In the rows, 128 means zero.
Rotation paths and how fast each direction turns (degrees a step):
Each turn is a multiple of 5 degrees from 10 to 175, or 0.
Each row of a path follows its step; steps can be skipped.
path 1
step 1: [116 133 122 129 126 142 132 126 135 140 131 129 126 133 132 133 123 125
 130 123 128 129 127 126 128 129 124 125 138 122 125 121 132 126 126 140
 128 122 126 129 119 131 134 133 130 128 124 120 125 121 131]
step 6: [126 132 133 122 133 125 137 128 138 127 135 129 130 128 125 137 130 125
 125 129 131 133 133 121 136 127 126 120 124 132 129 126 136 121 130 140
 123 135 135 139 119 124 130 128 123 125 123 125 125 126 117]
step 9: [120 134 136 123 130 135 133 133 125 130 123 120 122 136 127 128 121 122
 125 123 128 128 129 135 136 128 114 126 125 130 131 135 140 126 130 121
 131 132 131 130 117 133 133 126 129 121 121 129 131 129 127]
step 14: [119 126 137 122 131 120 128 132 138 117 133 119 129 127 138 130 128 134
 130 133 127 133 130 130 122 125 119 129 130 129 124 128 131 132 128 126
 141 123 125 126 119 124 130 126 122 124 122 122 126 120 124]
step 16: [126 132 136 126 127 130 120 133 134 130 135 131 133 128 128 124 118 133
 124 131 130 121 134 122 133 128 122 130 128 134 125 128 122 133 117 132
 129 121 138 136 121 127 139 123 128 132 129 117 124 122 129]
step 23: [128 121 124 124 136 124 127 130 128 128 123 131 124 126 135 119 135 135
 129 128 124 131 121 116 139 122 127 121 127 129 126 124 138 131 131 131
 132 129 132 133 116 132 131 137 127 130 124 123 135 127 118]
step 25: [132 128 136 116 135 123 129 134 130 133 123 126 133 127 126 129 132 125
 125 128 131 123 137 133 136 116 122 127 120 137 128 132 133 133 125 132
 128 131 127 125 120 118 135 130 126 116 128 125 138 128 128]
[126 127 126 128 129 124 128 129 125 127 128 132 128 130 129 129 129 129
 127 127 128 129 126 128 127 126 127 128 129 127 131 126 128 128 126 127
 128 128 129 129 128 129 128 128 126 130 129 125 125 127 128]
110
[127 128 129 129 127 128 130 127 129 127 128 126 129 128 127 132 125 127
 128 127 128 129 128 128 130 130 129 126 130 129 126 130 127 126 128 127
 130 129 127 129 125 127 128 126 125 130 129 127 125 126 130]
140
[126 127 129 131 127 128 128 131 129 129 127 130 128 128 129 131 131 129
 126 129 128 127 127 127 129 130 126 127 128 127 127 128 127 127 131 126
 125 127 126 130 126 130 128 129 129 127 128 129 130 127 128]
130
path 2
step 3: [130 131 127 129 124 128 121 126 129 135 119 122 122 122 127 126 126 118
 129 127 122 133 130 134 121 113 126 119 123 127 124 123 127 129 128 124
 128 134 121 124 138 130 118 124 120 130 124 125 125 126 127]
step 5: [126 125 128 122 126 126 125 131 121 128 138 127 119 126 127 132 119 130
 127 125 127 119 123 133 126 122 132 130 134 124 131 136 128 133 126 116
 132 130 135 129 123 132 124 120 116 134 126 121 127 135 135]
step 13: [132 119 123 123 128 122 123 130 121 128 120 122 126 129 131 135 121 123
 125 127 131 135 123 137 114 120 128 126 122 128 128 130 126 139 121 120
 132 124 127 132 127 125 126 125 121 132 131 122 128 128 134]
step 14: [129 127 128 129 130 132 116 123 128 129 134 125 118 116 121 130 130 119
 127 125 122 123 126 133 124 120 126 128 135 131 124 122 128 137 131 125
 133 131 127 132 141 131 121 119 127 127 131 126 124 133 124]
step 17: [126 130 121 123 132 123 114 122 131 122 133 125 124 120 124 124 115 124
 131 131 131 129 129 135 123 122 130 138 124 126 129 130 129 133 129 126
 134 125 123 125 136 130 117 124 133 128 131 124 127 130 121]
step 18: [127 127 132 122 129 130 133 134 128 135 125 127 122 130 134 136 129 130
 133 129 137 127 131 138 122 125 126 128 136 123 129 124 121 138 130 124
 136 129 118 123 134 136 117 117 129 127 122 127 126 126 131]
step 29: [126 133 124 124 127 128 127 129 129 133 123 118 124 124 129 131 133 120
 131 132 130 132 129 135 128 121 132 126 131 125 124 120 125 137 125 124
 130 130 122 117 137 129 118 126 118 128 127 127 120 115 136]
[128 130 128 127 127 124 129 129 125 130 127 127 127 128 130 127 129 129
 126 129 129 128 128 128 131 126 126 127 127 128 130 130 127 127 131 129
 129 129 129 128 128 129 130 127 124 127 126 131 128 126 128]
110
[128 129 124 129 129 127 126 127 130 126 128 128 128 126 126 126 133 130
 127 129 126 128 128 127 129 128 129 128 129 129 129 127 129 129 129 129
 130 127 129 130 131 126 128 129 129 127 130 130 125 126 129]
140
[129 126 129 129 129 127 127 131 127 127 129 126 128 128 130 130 129 127
 126 126 126 128 126 128 126 128 129 128 128 129 128 132 127 128 129 130
 130 129 129 129 126 127 131 127 132 128 128 126 127 126 129]
125
path 3
step 11: [129 131 127 130 124 132 114 130 118 121 122 125 140 115 131 129 135 123
 125 123 132 121 129 137 129 133 129 137 135 124 119 130 132 135 127 125
 132 129 125 121 126 126 127 133 119 128 123 136 127 131 131]
step 14: [119 135 125 132 124 128 132 128 139 127 137 124 127 121 134 139 131 117
 121 133 125 130 137 141 123 126 121 124 127 136 130 127 129 121 121 132
 129 126 126 120 125 123 126 134 132 130 125 126 134 129 128]
step 24: [133 135 133 118 126 125 124 137 140 135 134 121 126 118 127 125 122 131
 128 130 128 125 131 129 118 119 124 133 120 136 128 139 126 131 132 130
 125 125 125 121 119 135 121 136 131 127 124 133 129 127 130]
step 28: [122 128 128 130 132 127 125 133 121 130 120 122 134 138 127 130 123 143
 132 124 125 123 135 124 119 133 139 134 123 125 120 125 123 127 128 133
 131 121 116 126 128 136 138 125 125 130 131 126 130 130 135]
step 29: [122 130 137 131 128 128 130 136 130 118 122 124 140 127 131 128 136 128
 121 126 119 122 121 129 129 123 133 126 126 131 118 127 127 133 128 132
 124 126 126 125 130 138 126 125 110 123 120 134 123 128 136]
step 30: [132 136 128 132 120 130 126 134 118 126 122 127 127 119 133 127 135 122
 123 129 120 132 131 121 132 117 123 129 129 136 117 136 130 123 134 127
 130 126 131 110 131 122 129 126 126 123 125 129 127 131 121]
step 32: [126 133 131 121 126 129 130 130 140 131 136 128 135 121 125 129 132 126
 122 125 117 124 136 134 134 136 123 135 114 122 132 127 124 124 119 127
 128 122 128 128 121 124 121 133 124 140 134 126 128 134 132]
[128 129 128 128 129 129 125 124 129 128 129 127 128 131 129 128 128 130
 127 127 130 126 130 127 128 126 130 127 130 129 129 128 130 129 129 127
 128 127 130 129 125 131 130 129 126 129 130 127 128 126 126]
40
[126 126 127 129 128 129 127 127 127 135 129 129 128 127 128 129 128 128
 130 127 128 127 126 128 127 127 129 129 128 127 129 129 126 129 127 131
 127 130 132 128 129 130 128 128 129 127 128 128 130 127 131]
40
[127 128 128 130 125 131 126 130 130 128 129 126 127 127 131 126 127 127
 127 129 129 130 127 128 126 126 130 129 127 126 128 126 128 129 127 125
 128 127 129 128 127 125 128 128 127 125 129 129 129 127 128]
115
path 4
step 1: [127 134 124 126 127 127 133 116 120 133 129 122 131 125 132 125 132 125
 124 127 133 120 126 130 118 129 135 122 131 141 130 131 131 126 124 133
 130 129 132 133 141 122 128 129 128 136 118 131 130 139 129]
step 4: [137 137 119 123 121 132 135 130 123 131 122 126 133 144 131 125 129 126
 130 123 129 131 122 126 127 125 132 126 120 130 123 126 122 128 128 129
 127 128 135 133 131 124 129 136 138 131 115 123 128 132 130]
step 7: [126 127 128 134 133 131 126 132 123 134 139 123 130 134 127 131 119 116
 135 132 126 121 124 130 128 129 130 128 121 131 119 126 117 126 129 128
 120 132 130 124 129 131 132 132 138 115 117 123 129 128 131]
step 8: [127 128 130 122 118 125 118 127 115 130 130 141 137 128 133 124 125 136
 122 129 125 128 130 125 122 123 132 126 133 135 130 128 125 126 130 125
 130 126 130 128 137 144 134 131 133 124 125 126 132 124 126]
step 18: [127 136 125 128 136 128 128 123 134 135 134 127 129 129 124 131 133 131
 135 135 128 131 130 130 125 121 132 125 133 123 132 124 131 125 141 134
 124 125 125 124 132 119 135 129 134 131 109 120 128 129 133]
step 20: [128 129 128 118 127 127 121 130 124 130 127 127 116 123 133 132 137 137
 139 128 133 131 132 127 122 126 121 134 128 133 129 134 131 119 120 115
 128 137 125 122 134 128 138 129 131 126 128 131 133 127 131]
step 23: [129 137 130 130 134 120 126 131 116 125 132 134 133 120 127 126 130 137
 135 136 131 136 127 121 128 122 127 124 121 126 134 122 125 130 125 114
 131 133 127 128 128 120 138 129 126 137 128 126 128 130 132]
[132 127 129 127 127 125 125 127 130 126 127 129 126 126 124 128 127 128
 126 128 130 128 128 126 129 130 130 128 129 128 128 129 128 128 129 128
 128 127 129 129 128 132 128 130 127 128 128 128 128 127 132]
130
[129 128 126 130 128 129 128 125 129 130 126 126 130 129 130 127 125 127
 128 127 129 128 127 128 128 128 126 128 127 131 126 128 128 130 129 128
 127 127 131 128 131 131 129 131 126 127 129 127 127 126 126]
10
[128 125 128 130 127 128 127 127 130 130 129 129 125 127 129 130 128 127
 126 127 129 127 127 130 125 129 128 129 126 128 127 127 128 127 130 126
 128 131 124 129 130 128 127 127 130 128 127 126 127 128 127]
55
[127 128 126 127 126 127 129 127 128 125 128 130 128 127 129 126 129 127
 129 128 128 125 129 127 128 129 128 128 125 128 127 129 129 127 130 132
 127 128 130 131 128 128 128 126 130 128 130 130 125 131 128]
140
[129 130 130 130 127 124 127 129 128 131 125 127 127 129 126 130 128 127
 132 128 129 128 128 129 125 128 130 128 129 129 127 126 127 128 128 132
 127 128 127 129 126 127 128 128 128 130 128 130 126 128 127]
125
path 5
step 1: [130 133 126 126 134 131 126 129 123 129 132 127 132 119 131 123 129 130
 136 139 119 128 132 129 132 126 119 125 131 136 123 125 118 127 139 127
 134 129 120 134 130 130 124 124 130 119 134 127 125 132 132]
step 6: [125 125 133 131 131 125 135 130 128 125 133 135 128 126 134 133 128 134
 127 126 127 129 123 138 132 133 127 133 124 126 122 125 129 124 120 127
 131 135 139 136 122 135 120 124 122 131 117 130 130 124 134]
step 10: [132 136 129 120 124 127 124 136 122 125 120 133 133 135 141 128 127 128
 134 123 118 131 128 131 126 127 124 135 136 135 128 127 125 129 121 133
 128 132 129 127 121 123 129 126 123 126 137 120 130 128 124]
step 11: [127 127 133 124 124 129 132 126 123 126 117 128 126 130 123 138 123 131
 134 135 122 133 128 128 130 128 130 125 137 126 138 134 119 131 132 141
 124 122 132 125 130 130 128 120 127 124 133 136 127 126 130]
step 19: [135 131 130 129 127 121 131 133 125 133 119 124 132 130 125 121 136 129
 123 136 127 124 126 131 127 123 125 131 131 128 135 133 126 129 138 134
 118 128 132 137 129 125 133 128 131 121 138 132 129 122 134]
step 31: [137 126 127 124 131 132 135 124 126 127 120 125 137 128 131 126 132 126
 122 123 126 138 131 133 123 124 132 128 133 123 126 137 126 137 129 123
 117 129 133 131 125 134 125 135 122 125 132 123 136 124 128]
step 32: [125 122 127 112 133 127 137 128 126 124 141 130 126 126 123 135 125 122
 134 132 129 128 130 132 127 126 131 128 127 119 131 125 122 132 124 132
 128 124 131 123 131 129 122 132 124 123 129 124 138 131 125]
[128 126 128 127 128 130 126 128 129 127 127 126 131 124 127 128 128 129
 126 128 130 127 130 128 130 129 131 129 128 127 128 126 127 128 126 131
 127 130 129 127 126 130 127 131 127 128 128 129 129 129 126]
40
[128 126 127 128 129 128 127 125 129 127 128 125 130 132 127 129 132 129
 126 129 126 129 127 131 127 126 127 129 126 129 129 125 130 130 128 129
 130 130 130 128 128 128 128 128 128 128 128 126 127 128 129]
115
[129 126 129 129 127 129 125 128 127 128 129 127 127 130 130 132 125 129
 131 128 127 129 127 127 131 130 128 129 126 127 130 128 127 126 127 127
 129 128 129 128 128 129 127 126 125 125 130 127 127 128 129]
65
path 6
step 8: [132 139 130 128 122 125 136 133 130 131 125 131 142 131 138 130 126 118
 131 132 134 128 127 125 127 125 120 139 135 127 132 132 130 126 129 131
 121 125 126 124 132 121 128 135 125 119 128 131 135 134 126]
step 9: [127 133 134 127 133 130 131 124 130 137 131 129 119 122 133 119 125 129
 135 119 133 120 128 139 126 132 125 134 128 132 126 124 138 132 129 129
 133 131 137 134 125 132 132 133 130 130 133 137 137 128 137]
step 11: [136 132 129 126 120 122 124 133 128 138 126 138 128 128 125 143 128 126
 128 125 131 132 132 121 130 123 127 124 122 130 131 134 126 118 122 123
 118 131 126 120 131 125 132 128 125 123 122 134 133 136 128]
step 12: [130 136 128 120 123 127 125 122 134 122 136 131 133 124 129 123 130 123
 136 123 124 127 127 136 125 120 132 126 128 125 122 126 135 127 132 136
 126 120 140 128 136 127 137 132 133 129 120 134 133 123 134]
step 14: [128 131 135 124 136 122 130 127 129 136 126 130 123 124 128 130 127 126
 125 121 132 131 126 121 121 130 117 136 134 135 126 128 126 119 129 120
 124 139 123 114 129 121 134 128 126 130 124 121 122 132 127]
step 25: [125 128 142 130 139 122 137 128 130 124 125 124 136 127 120 118 130 136
 128 133 131 119 119 123 136 124 128 129 128 124 123 124 127 127 131 133
 131 127 126 133 134 126 138 125 122 131 125 126 125 134 129]
step 27: [128 124 119 122 131 128 120 127 132 119 125 127 119 128 135 129 125 130
 127 127 119 125 137 135 131 122 125 132 130 127 135 132 130 128 119 131
 120 135 122 128 138 122 123 134 133 121 122 124 118 124 125]
[130 127 129 127 125 127 125 129 127 128 130 130 128 126 130 128 131 126
 129 127 128 127 128 129 130 129 127 130 129 128 130 127 128 128 127 128
 125 130 128 128 126 125 129 130 127 128 128 124 128 129 127]
115
[127 129 127 131 128 128 129 127 128 126 125 130 128 127 127 128 129 129
 126 127 128 129 127 127 124 125 127 127 130 127 129 128 127 130 126 127
 126 130 126 128 128 126 127 128 128 126 125 128 130 130 130]
110
[128 131 129 129 127 130 128 128 130 127 129 127 128 129 129 126 125 127
 129 129 130 126 127 128 123 130 129 128 131 131 128 126 127 127 129 128
 129 129 126 128 127 127 129 128 127 129 130 127 128 130 127]
70
[127 127 129 125 128 129 130 130 125 128 128 128 127 130 130 126 127 128
 127 130 128 126 124 123 130 129 129 127 127 128 128 130 126 127 128 127
 127 129 126 128 130 128 128 129 127 125 127 127 129 130 129]
125
path 7
step 5: [133 123 118 132 127 131 124 128 139 125 127 124 127 130 130 132 140 127
 127 130 133 121 138 121 121 126 127 131 133 134 128 121 127 134 136 135
 133 130 137 130 130 117 118 129 132 120 126 133 127 124 124]
step 9: [127 135 117 126 139 123 126 126 130 123 138 132 130 120 122 136 127 124
 121 125 125 131 122 127 132 135 125 123 133 133 117 121 129 134 129 136
 131 121 137 130 128 131 126 133 132 134 135 131 126 134 136]
step 14: [127 121 130 125 130 122 111 128 128 117 131 131 137 133 128 132 121 134
 117 119 137 132 128 134 127 125 124 121 136 122 125 130 128 127 133 126
 127 128 123 125 130 129 129 128 123 124 131 130 134 123 138]
step 15: [140 132 127 125 135 127 133 128 126 123 130 129 134 124 130 123 120 130
 135 133 122 127 134 135 125 132 128 136 123 138 134 125 127 129 117 127
 129 130 118 124 117 130 130 133 124 127 129 119 133 143 132]
step 21: [130 131 122 136 129 121 134 126 128 132 132 128 135 131 128 122 130 126
 125 125 117 137 116 125 132 130 127 128 124 133 129 124 134 129 123 123
 125 123 132 133 134 122 136 131 114 133 120 135 130 123 138]
step 30: [124 118 123 128 133 128 132 136 131 129 120 130 137 129 126 132 138 121
 137 128 128 118 130 137 128 134 128 130 118 128 127 128 134 127 139 128
 127 130 133 142 118 130 128 127 124 125 125 125 125 130 122]
step 31: [118 130 135 131 128 136 122 130 127 126 129 122 124 133 126 124 118 132
 124 121 132 133 136 134 121 134 129 130 129 127 119 128 137 118 126 135
 124 124 129 121 129 132 126 114 132 132 131 127 123 121 120]
[127 132 129 129 130 126 129 127 129 131 129 127 128 129 128 129 126 127
 129 127 128 129 127 128 125 127 127 126 131 129 126 127 129 126 127 126
 129 128 126 127 127 131 125 129 128 129 128 126 126 130 128]
130
[129 127 126 128 127 129 126 127 128 131 129 129 129 128 132 129 130 130
 128 129 128 127 130 128 127 124 129 130 128 128 129 126 128 130 128 129
 129 127 127 129 125 129 131 128 127 127 128 125 126 130 125]
145
[129 128 127 129 128 128 128 126 129 127 129 129 126 128 125 131 128 127
 129 127 128 128 130 128 129 125 128 126 126 132 129 127 128 132 126 128
 125 129 126 128 128 129 128 127 129 132 126 128 128 127 130]
60
[129 126 127 127 127 128 127 129 126 128 125 128 129 129 129 130 131 128
 128 127 128 131 129 128 125 129 126 127 131 129 127 128 123 128 128 127
 129 127 128 128 127 128 128 127 129 129 125 129 131 130 130]
120
[127 128 128 128 129 128 130 128 127 126 130 123 128 126 131 129 126 129
 129 131 129 128 125 129 126 127 130 129 128 126 129 128 125 128 127 128
 126 128 124 129 127 127 128 127 129 129 127 130 129 128 127]
85
